In the data rows, the value 128 means zero.
Some points:
[116, 151, 132, 123, 115, 119, 149, 150, 194, 76, 89, 115, 141, 56, 95, 66, 127, 100, 124, 152, 107, 102, 109, 136, 142, 93, 166, 131, 166, 74, 154, 171, 160, 98, 120, 85, 108, 142, 94, 153, 95, 74]
[83, 108, 106, 130, 174, 88, 89, 179, 92, 111, 136, 191, 126, 145, 128, 137, 97, 169, 117, 96, 126, 105, 190, 148, 125, 136, 128, 150, 96, 91, 115, 172, 217, 93, 155, 147, 42, 61, 155, 111, 188, 145]
[97, 85, 91, 129, 93, 49, 137, 99, 150, 108, 116, 82, 115, 130, 128, 118, 153, 115, 190, 164, 116, 140, 102, 161, 147, 82, 129, 129, 53, 106, 160, 148, 152, 130, 107, 128, 162, 147, 129, 65, 149, 89]
[142, 73, 138, 142, 106, 113, 117, 181, 140, 107, 157, 157, 95, 198, 136, 138, 127, 141, 116, 121, 125, 120, 191, 146, 143, 130, 115, 112, 94, 133, 122, 144, 150, 185, 124, 53, 135, 182, 107, 159, 101, 149]
[153, 110, 117, 117, 87, 158, 124, 78, 157, 130, 158, 132, 154, 168, 98, 168, 144, 144, 128, 181, 115, 118, 114, 43, 153, 116, 147, 178, 167, 120, 161, 177, 141, 86, 110, 127, 163, 90, 59, 127, 155, 94]
[97, 157, 119, 110, 124, 194, 170, 121, 150, 151, 138, 79, 116, 157, 216, 115, 102, 97, 122, 101, 151, 81, 103, 114, 115, 96, 83, 128, 130, 113, 98, 96, 151, 123, 131, 147, 86, 117, 153, 147, 107, 105]
[146, 78, 104, 90, 98, 137, 165, 160, 85, 169, 123, 150, 114, 81, 165, 174, 102, 182, 107, 120, 133, 121, 159, 197, 115, 145, 113, 178, 155, 168, 162, 137, 137, 123, 140, 159, 127, 160, 146, 89, 129, 146]
[173, 96, 151, 134, 103, 129, 107, 143, 110, 69, 150, 123, 164, 112, 72, 186, 80, 95, 166, 144, 140, 111, 121, 146, 104, 116, 103, 132, 146, 119, 99, 95, 96, 142, 210, 108, 145, 63, 182, 132, 121, 138]
[131, 125, 90, 105, 141, 114, 127, 162, 173, 141, 114, 117, 142, 158, 59, 83, 181, 138, 102, 115, 150, 97, 75, 99, 147, 156, 181, 123, 136, 127, 121, 167, 128, 152, 227, 113, 121, 158, 121, 110, 153, 182]
[93, 140, 99, 99, 102, 89, 143, 111, 91, 120, 78, 156, 158, 172, 125, 120, 93, 170, 108, 127, 130, 121, 119, 121, 26, 148, 177, 166, 133, 135, 72, 44, 79, 70, 88, 112, 121, 195, 151, 135, 114, 103]
[88, 128, 151, 155, 69, 102, 195, 113, 123, 130, 127, 176, 98, 80, 167, 120, 146, 124, 69, 132, 135, 154, 99, 62, 117, 132, 70, 81, 151, 112, 124, 134, 141, 138, 137, 117, 124, 113, 171, 109, 85, 174]
[134, 95, 134, 169, 149, 127, 163, 184, 120, 100, 136, 124, 180, 97, 129, 140, 130, 103, 93, 126, 160, 164, 109, 109, 162, 92, 146, 168, 99, 122, 104, 111, 143, 146, 111, 139, 127, 176, 132, 135, 137, 155]
[66, 120, 157, 156, 199, 132, 67, 181, 100, 113, 30, 93, 144, 163, 108, 136, 156, 104, 111, 168, 43, 158, 134, 94, 122, 122, 70, 53, 190, 201, 144, 148, 180, 135, 178, 134, 150, 183, 110, 142, 136, 83]
[138, 113, 159, 108, 149, 118, 80, 98, 173, 89, 128, 72, 148, 95, 145, 129, 164, 157, 97, 111, 161, 99, 140, 87, 105, 84, 189, 82, 104, 114, 124, 179, 104, 185, 93, 110, 168, 81, 125, 115, 181, 87]
[184, 133, 102, 112, 200, 113, 150, 140, 103, 107, 172, 117, 122, 106, 168, 119, 126, 162, 119, 142, 125, 149, 163, 138, 125, 112, 119, 100, 150, 143, 131, 85, 102, 126, 137, 77, 113, 122, 115, 94, 78, 140]
[132, 207, 80, 154, 138, 67, 121, 174, 129, 156, 161, 148, 190, 158, 161, 106, 78, 162, 129, 156, 129, 124, 170, 135, 137, 151, 98, 120, 138, 121, 107, 198, 166, 197, 130, 141, 124, 123, 133, 128, 135, 136]
[120, 105, 181, 164, 128, 144, 86, 83, 181, 149, 117, 160, 129, 123, 143, 135, 124, 153, 153, 145, 151, 132, 66, 151, 142, 146, 156, 99, 139, 126, 127, 113, 145, 146, 82, 117, 124, 132, 98, 117, 145, 91]
[71, 99, 121, 90, 126, 120, 127, 115, 122, 139, 217, 79, 152, 114, 74, 80, 141, 112, 92, 121, 139, 129, 95, 158, 148, 176, 100, 123, 142, 128, 110, 99, 111, 86, 83, 164, 126, 98, 101, 151, 156, 73]
[186, 81, 64, 166, 180, 142, 127, 162, 133, 212, 71, 151, 76, 170, 189, 91, 115, 61, 147, 39, 42, 177, 136, 121, 75, 236, 99, 160, 124, 142, 108, 130, 110, 172, 135, 36, 152, 106, 107, 126, 136, 163]
[179, 163, 177, 53, 133, 105, 131, 200, 168, 181, 171, 133, 107, 141, 90, 180, 162, 97, 148, 118, 99, 175, 114, 93, 102, 96, 176, 97, 85, 185, 109, 138, 129, 136, 101, 172, 85, 149, 127, 114, 129, 81]
[87, 164, 136, 155, 96, 163, 117, 142, 153, 110, 135, 101, 117, 115, 114, 154, 141, 158, 175, 118, 147, 176, 126, 116, 152, 124, 166, 87, 145, 94, 147, 170, 59, 58, 105, 123, 160, 130, 124, 90, 154, 94]
[135, 141, 179, 91, 137, 85, 101, 112, 142, 147, 122, 107, 122, 118, 121, 123, 169, 147, 138, 89, 142, 176, 130, 101, 177, 147, 123, 163, 151, 58, 131, 112, 135, 159, 214, 124, 109, 171, 116, 95, 125, 121]
[93, 135, 146, 183, 86, 147, 144, 74, 58, 155, 165, 96, 103, 122, 109, 99, 107, 118, 147, 126, 106, 133, 187, 146, 102, 106, 179, 142, 167, 165, 191, 59, 100, 157, 104, 152, 130, 77, 151, 150, 138, 125]
[138, 184, 157, 147, 134, 165, 133, 130, 92, 124, 158, 121, 100, 119, 145, 142, 151, 140, 89, 136, 124, 196, 115, 167, 126, 109, 139, 144, 96, 129, 58, 154, 173, 134, 180, 65, 131, 134, 144, 119, 128, 165]
[84, 135, 157, 65, 162, 163, 149, 117, 151, 65, 125, 143, 87, 76, 95, 146, 160, 164, 188, 147, 111, 86, 143, 134, 104, 141, 105, 154, 135, 103, 119, 136, 96, 144, 92, 136, 168, 109, 109, 159, 165, 182]
[98, 108, 174, 78, 98, 180, 77, 93, 116, 133, 140, 102, 191, 139, 137, 110, 97, 54, 143, 122, 185, 127, 119, 157, 84, 151, 115, 123, 112, 151, 181, 185, 128, 91, 81, 141, 121, 135, 107, 119, 118, 159]
[130, 162, 142, 101, 113, 120, 112, 146, 80, 143, 96, 148, 117, 158, 126, 141, 89, 89, 86, 116, 149, 93, 104, 147, 167, 106, 103, 175, 152, 124, 125, 87, 105, 128, 76, 107, 166, 102, 157, 133, 150, 131]
[178, 108, 98, 105, 93, 191, 100, 56, 42, 107, 154, 161, 99, 142, 150, 115, 106, 92, 120, 174, 89, 125, 120, 134, 128, 160, 126, 90, 131, 66, 151, 107, 102, 122, 90, 177, 98, 177, 145, 135, 182, 110]
[144, 102, 127, 134, 176, 134, 193, 76, 156, 131, 129, 167, 98, 138, 123, 176, 43, 124, 90, 90, 85, 138, 131, 141, 166, 162, 159, 95, 119, 120, 118, 117, 138, 125, 145, 190, 168, 102, 115, 146, 48, 116]
[162, 149, 138, 109, 92, 90, 172, 117, 120, 80, 98, 134, 121, 126, 166, 84, 118, 128, 165, 117, 142, 134, 145, 146, 175, 149, 130, 98, 95, 195, 99, 86, 168, 93, 147, 150, 132, 135, 101, 149, 124, 178]
[187, 173, 111, 179, 184, 140, 178, 68, 135, 133, 130, 145, 158, 143, 139, 161, 212, 123, 153, 105, 157, 93, 159, 145, 153, 134, 137, 126, 136, 152, 183, 101, 165, 82, 98, 119, 131, 163, 225, 176, 104, 146]
[98, 143, 121, 84, 138, 130, 78, 209, 180, 162, 102, 178, 166, 105, 155, 110, 234, 139, 135, 152, 144, 127, 120, 130, 130, 123, 169, 136, 114, 101, 110, 108, 118, 169, 194, 143, 151, 120, 117, 94, 61, 103]
[91, 180, 123, 127, 156, 145, 75, 93, 179, 108, 133, 121, 109, 102, 90, 99, 93, 143, 156, 196, 196, 118, 118, 75, 145, 109, 112, 138, 80, 150, 202, 127, 112, 107, 124, 147, 147, 131, 155, 125, 144, 105]
[118, 135, 137, 163, 129, 110, 112, 131, 116, 108, 144, 110, 135, 93, 138, 164, 125, 119, 161, 115, 84, 54, 70, 107, 132, 110, 131, 160, 96, 182, 121, 158, 65, 117, 137, 128, 85, 132, 130, 169, 107, 145]
[160, 103, 143, 186, 77, 109, 120, 115, 150, 193, 127, 78, 93, 148, 126, 123, 102, 146, 107, 167, 146, 96, 150, 165, 107, 90, 98, 138, 152, 98, 118, 96, 92, 88, 121, 163, 119, 84, 117, 174, 149, 176]
[175, 117, 47, 197, 121, 179, 174, 94, 43, 153, 59, 140, 120, 140, 76, 116, 113, 137, 115, 59, 121, 159, 162, 137, 112, 123, 49, 128, 128, 141, 104, 120, 111, 166, 99, 160, 86, 111, 78, 116, 83, 145]
Along one direction, these points spread out more than along any other. How far along it is each point below, from 0 to 99? The average is 50, and the first point in the table lies past the average. One standard deviation of the points above along it is 16.
[98, 143, 121, 84, 138, 130, 78, 209, 180, 162, 102, 178, 166, 105, 155, 110, 234, 139, 135, 152, 144, 127, 120, 130, 130, 123, 169, 136, 114, 101, 110, 108, 118, 169, 194, 143, 151, 120, 117, 94, 61, 103] 64
[178, 108, 98, 105, 93, 191, 100, 56, 42, 107, 154, 161, 99, 142, 150, 115, 106, 92, 120, 174, 89, 125, 120, 134, 128, 160, 126, 90, 131, 66, 151, 107, 102, 122, 90, 177, 98, 177, 145, 135, 182, 110] 43
[144, 102, 127, 134, 176, 134, 193, 76, 156, 131, 129, 167, 98, 138, 123, 176, 43, 124, 90, 90, 85, 138, 131, 141, 166, 162, 159, 95, 119, 120, 118, 117, 138, 125, 145, 190, 168, 102, 115, 146, 48, 116] 35
[87, 164, 136, 155, 96, 163, 117, 142, 153, 110, 135, 101, 117, 115, 114, 154, 141, 158, 175, 118, 147, 176, 126, 116, 152, 124, 166, 87, 145, 94, 147, 170, 59, 58, 105, 123, 160, 130, 124, 90, 154, 94] 72
[135, 141, 179, 91, 137, 85, 101, 112, 142, 147, 122, 107, 122, 118, 121, 123, 169, 147, 138, 89, 142, 176, 130, 101, 177, 147, 123, 163, 151, 58, 131, 112, 135, 159, 214, 124, 109, 171, 116, 95, 125, 121] 57
[173, 96, 151, 134, 103, 129, 107, 143, 110, 69, 150, 123, 164, 112, 72, 186, 80, 95, 166, 144, 140, 111, 121, 146, 104, 116, 103, 132, 146, 119, 99, 95, 96, 142, 210, 108, 145, 63, 182, 132, 121, 138] 49
[187, 173, 111, 179, 184, 140, 178, 68, 135, 133, 130, 145, 158, 143, 139, 161, 212, 123, 153, 105, 157, 93, 159, 145, 153, 134, 137, 126, 136, 152, 183, 101, 165, 82, 98, 119, 131, 163, 225, 176, 104, 146] 43
[138, 184, 157, 147, 134, 165, 133, 130, 92, 124, 158, 121, 100, 119, 145, 142, 151, 140, 89, 136, 124, 196, 115, 167, 126, 109, 139, 144, 96, 129, 58, 154, 173, 134, 180, 65, 131, 134, 144, 119, 128, 165] 42
[97, 85, 91, 129, 93, 49, 137, 99, 150, 108, 116, 82, 115, 130, 128, 118, 153, 115, 190, 164, 116, 140, 102, 161, 147, 82, 129, 129, 53, 106, 160, 148, 152, 130, 107, 128, 162, 147, 129, 65, 149, 89] 68
[83, 108, 106, 130, 174, 88, 89, 179, 92, 111, 136, 191, 126, 145, 128, 137, 97, 169, 117, 96, 126, 105, 190, 148, 125, 136, 128, 150, 96, 91, 115, 172, 217, 93, 155, 147, 42, 61, 155, 111, 188, 145] 41
[153, 110, 117, 117, 87, 158, 124, 78, 157, 130, 158, 132, 154, 168, 98, 168, 144, 144, 128, 181, 115, 118, 114, 43, 153, 116, 147, 178, 167, 120, 161, 177, 141, 86, 110, 127, 163, 90, 59, 127, 155, 94] 70
[84, 135, 157, 65, 162, 163, 149, 117, 151, 65, 125, 143, 87, 76, 95, 146, 160, 164, 188, 147, 111, 86, 143, 134, 104, 141, 105, 154, 135, 103, 119, 136, 96, 144, 92, 136, 168, 109, 109, 159, 165, 182] 62
